The same turns and mirrors carry the whole set onto itself and the rows of a family onto each other. Which other rows belong to the same family as each row named below? List them in the order they appear above.
These 32 rows form 4 families of 8 rows each.
lizu: [  3  70  -5  25  -6 -15  26   9   3  16  -1]
zupob: [-34  41  -4 -25  -1   7  13 -38   0 -18 -12]
fati: [-46  52  -7  -8  23   6  10 -27  -1 -12  -8]
zat: [ 12  37 -14  -2 -37   3  22  -6  35   7  33]
Zeme: [ 17  26 -16   0 -22  24   4 -16 -14  48   3]
diten: [-45  43   8  -5  39  14   3 -25  24  19   3]
fazuf: [-18  23  16 -37  -9  14  11 -40  28  11  -4]
Leke: [14 54 13 16 -7 -8 22  6 28 44  8]
zino: [ -8  54 -19  29   3   0  16  12  32  15  39]
fuvi: [  0  38 -20  21   8  23  -2  -5 -17  53   8]
Bana: [  9  18 -15 -13 -22  29   0 -28 -14  40   2]
dofa: [  8  48 -16  18 -21  -1  21  10  34  15  38]
Tuva: [-18  71  -8  28  18 -10  18   5  -1  11   0]
ribi: [ -2  25 -13 -19 -35  10  17 -22  34  -5  28]
tonis: [-23  27 -21   2  21  34 -11 -25 -19  39   4]
Neb: [-12  40   0 -28 -26   1  20 -35   3 -13 -12]
lelu: [ 19  40  16  -8 -29  -3  24 -10  31  36   2]
tuzi: [-31  55   7  17  41   4   7  -5  24  33   6]
Ratim: [-41  30 -17 -13   9  20   5 -28  32 -13  28]
muva: [  8  47   1 -16 -38  -6  27 -20   5  -1  -8]
bevof: [ 15  61  -1   7 -31 -14  30  -2   4  10  -3]
Nog: [-7 60 10 26 21 -4 15  8 26 43  8]
geli: [-24  23 -14 -25 -16  17  10 -32  33 -13  26]
gof: [ -6  16 -16 -18 -11  33  -5 -36 -15  34   1]
Gab: [-42  41 -20   6  24  16   5 -15  29  -5  32]
giv: [  7  27  18 -29 -30   5  19 -29  29  22  -2]
Fuda: [-39  29  12 -28  19  18   4 -39  25  11  -2]
bame: [-39  65  -9  15  31  -1  13 -10  -1  -1  -3]
mup: [-30  51 -21  24  23   8   9   1  29   7  37]
vugoz: [ 13  34 -18  14  -9  21   2  -6 -15  54   7]
supu: [-20  19 -19 -11   8  37  -9 -35 -17  34   1]
Nuda: [-15  36 -21  16  21  29  -7 -14 -18  47   6]

Which other rows belong to the same family as ribi? zat, zino, dofa, Ratim, geli, Gab, mup
Which other rows belong to the same family as Bana? Zeme, fuvi, tonis, gof, vugoz, supu, Nuda

The same turns and mirrors carry the whole set onto itself and the rows of a family onto each other. Which other rows belong to the same family as each row named below? List them in the order they appear above.
These 36 rows form 6 families of 6 rows each.
deluv: [-22 -35  -9  21 -19   1  -5   7]
nomo: [  3  27   9  30 -15 -42  24  -1]
Keri: [  0  10  -4 -38 -23   4   5 -11]
simuk: [ 15  23  26  11 -23 -41   7  12]
tage: [-32   7   3   3 -60 -15  26  14]
guti: [ 10  24 -10   6   6   8   8  15]
zevu: [ 2  8 -5 14 -5 17  3 31]
nidi: [  8 -19  -2  -7 -14 -23   3 -38]
Sotep: [  2  30 -12  20   0   9  20  13]
zabi: [ -9  25 -10   8   5  13  11  21]
tinav: [-30  -5   3  -5 -55 -11  10  24]
tifo: [  2  -6  -6  19 -24 -24  30 -43]
tufal: [  4   0  -3 -29 -36  17  15 -11]
duda: [-28 -22 -17  33 -34   1  21  -3]
lizuk: [ 0  8 -7 13  9  6 -5 21]
libo: [-14  15  -6 -30 -32  10  19  -9]
Teg: [  0  14 -12 -26 -35  17  18 -10]
pez: [ 12  28  19  18 -22 -44  13   2]
Nata: [ 0 24 -7 20 -5 12  6 27]
mazun: [  3  -5  -1  10  -9 -27  16 -44]
tev: [ -9 -32  -6  37 -20   0   4   4]
fiper: [ 11  17  12  25  -4 -45  10   6]
devas: [-17 -11  18   0 -57 -29   8  15]
Gamiv: [-29 -29 -10  34 -19  -6   9 -10]
Dar: [-20 -28 -10  39 -31  -3   8   2]
dofod: [ -4  22  -5 -34 -31   3  18   4]
kof: [-25   0  12  -2 -64 -21  15   8]
loz: [  4  12  19   9 -12 -49   0   7]
Futu: [-25  -3  16 -11 -49 -28   0  23]
zag: [  7 -16  -1  11 -23 -36  18 -38]
bote: [-38  -4  10   1 -55 -24  15  12]
Vur: [ 14  -7  -6  14 -17 -18  18 -46]
pafe: [  0  29  18  19 -10 -42  13   6]
duf: [ 22 -10   0   3 -13 -16  13 -37]
Mikam: [ -5  30  -9 -24 -34  11  30  -6]
gafa: [-20 -37 -16  22 -29  -2  10  -6]

Which other rows belong to the same family as mazun? zabi, libo, Gamiv, bote, pafe
Which other rows belong to the same family as Dar? Teg, pez, Nata, kof, Vur
Which other rows belong to the same family as zevu? simuk, tufal, tev, devas, duf
Which other rows belong to the same family as nomo? tage, Sotep, tifo, duda, Mikam

The same turns and mirrors carry the whole set onto itself and the rows of a family onto each other. Which other rows belong to the same family as each row named below? List them in the order they appear above.
These 16 rows form 4 families of 4 rows each.
N: [ 14  16 -18 -31  -2 -12 -46   3   6 -18 -13   3]
H: [-19  -8 -28 -21 -51 -22   5 -15  -4 -36  -2  -6]
Z: [-15  -3 -42 -17 -45 -11 -19 -29  -5 -18   1  12]
U: [  3   0 -15 -47  16   0 -25   1  22  -7  -2  -7]
W: [-17 -13 -16  32   2 -38  -1  32  16  -8  16  -6]
L: [-36 -13 -46 -10 -39 -12   5 -13  -7 -37  13   0]
S: [-23   3  -4 -32  -3  -3  23  25   8  16  21 -23]
G: [ 11   3  -5 -22   7  -3 -36  -4   4   7 -14   6]
K: [-30   5 -59   8 -42  -1 -12  -5 -11 -18  -7 -15]
E: [ -7  -7 -16 -44 -18  -3 -42  12  12 -25   6  19]
B: [-19   0 -28  36 -43 -28 -13  30   4 -22  21 -12]
T: [-20  11 -16  -9  13 -14   6  43  -5  10  27 -36]
V: [  3  22  -7 -34   1 -12   4   7   0  12  31 -40]
J: [ -5  -3 -31  37 -12 -29 -32  28  11  -1  26 -22]
A: [ -7   2 -46  23 -19 -36 -30  38  -3 -20  33 -11]
R: [-37   7 -20 -17   7   7  12  26  21  10  29 -32]

Which other rows belong to the same family as W? K, E, V
Which other rows belong to the same family as U? Z, B, T
Which other rows belong to the same family as J? N, L, S
Which other rows belong to the same family as G? H, A, R

The same turns and mirrors carry the whole set onto itself and the rows of a family onto each other. Which other rows belong to the same family as each row named below? List them in the order they appear above.
These 18 rows form 6 families of 3 rows each.
guget: [ 36  12  -7  -7  30  12  28  44   4   7  -7   5  -6  -8  -2 -27  19  37
  15  12  11 -31  52  -1   2  39   7]
Viluf: [ 37   0   6 -17  53   9   8  32  -2 -35  28   1 -15  14  25 -35  21  16
 -12  38  15 -46  63  -3  22  34 -28]
Giz: [ 13 -23 -19  32  46  23  13  29  19  37  41  11   2 -11   4   6  15  56
  13   0  31 -14  45  -8 -13   4   0]
Noper: [ 17 -42   3   7  29  18 -16   7  -4 -31  51 -15 -13  14  17 -22   4  48
 -27  45  15 -16  25 -31  44  45 -40]
fafu: [-17   0 -11  46  47 -13  23  19   1  11  20  22  32 -20  -3  -5  14  12
  22  41  13 -12  45   0   0  61 -40]
Fiko: [  5  -7   2   7  22  50 -10   9   7  14 -17  -2  -1  19  -4  -6   5   6
  34  15  24  11  53  -2 -21  10 -34]
segep: [ 15 -36   0  25  68  23 -10  17  11 -14  78   8 -12  10  29   1  15  33
 -22  28  31 -26  58  -9   7   2 -36]
Kul: [ -8 -12  11  31  21  22  -1  33  -9   3  14  -6 -33 -48  -7  23  -6  23
 -29  13 -19  36  43  -5  -7  40 -18]
voko: [ 17 -38   9  23   7  30  -2  26  -2 -11  17 -14 -17 -18 -24  -9  -7  65
 -26  21   4  15  19 -29  25  59 -10]
sonon: [ 15 -37  20  45  48  44   0  40  10 -11  47   8 -26 -26 -17  18  -1  47
 -42   5  15  15  55  -7  -9  22 -11]
geka: [  7 -18  27  15  26  63 -20  16   1 -18 -10  -4 -19  11 -14   1  -4   0
  -1  20  14  27  60  -2 -17  20 -42]
fozaz: [ 15 -28 -24   8  13   9   3  10   4  20  25 -11   6   6   7 -22   9  66
  17  26  20 -20  14 -30  30  40 -12]
keva: [ -7 -17   3  11  50   5 -19   9 -12 -24  58  -8 -28  -7  46   7   9  -1
 -28  44  -3  -4  52  -8  16  22 -56]
tidus: [-10   2 -32  11  29  -6   6  12  -1  43  23  -3  -4 -18  34   6  16  23
  28  20   2  -8  36  -7  -3  16 -21]
Fufur: [-16  -8  13  57  44   3  19  30  -3 -14  16  20  15 -35 -23   3   2  11
 -11  39   1  11  50   1  -1  75 -40]
Zuge: [  7 -15  12   2  37  49 -25   1   2 -16   9  -4  -9  34  15 -10   7  -8
  14  33  25   2  60  -2  -7   7 -56]
foto: [-16  -9   7  46  60  -8   9  16  -4 -27  41  20  19 -12   6  -6  11   0
  -9  57  10 -12  54  -1  12  63 -61]
gusu: [ 38  -3  28   2  35  29  14  53  -4 -40   2   1 -30 -18 -17 -19   6  27
 -36  20  -2  -9  63  -2   8  53  -8]

Which other rows belong to the same family as fafu? Fufur, foto
Which other rows belong to the same family as keva? Kul, tidus
Which other rows belong to the same family as fozaz? Noper, voko

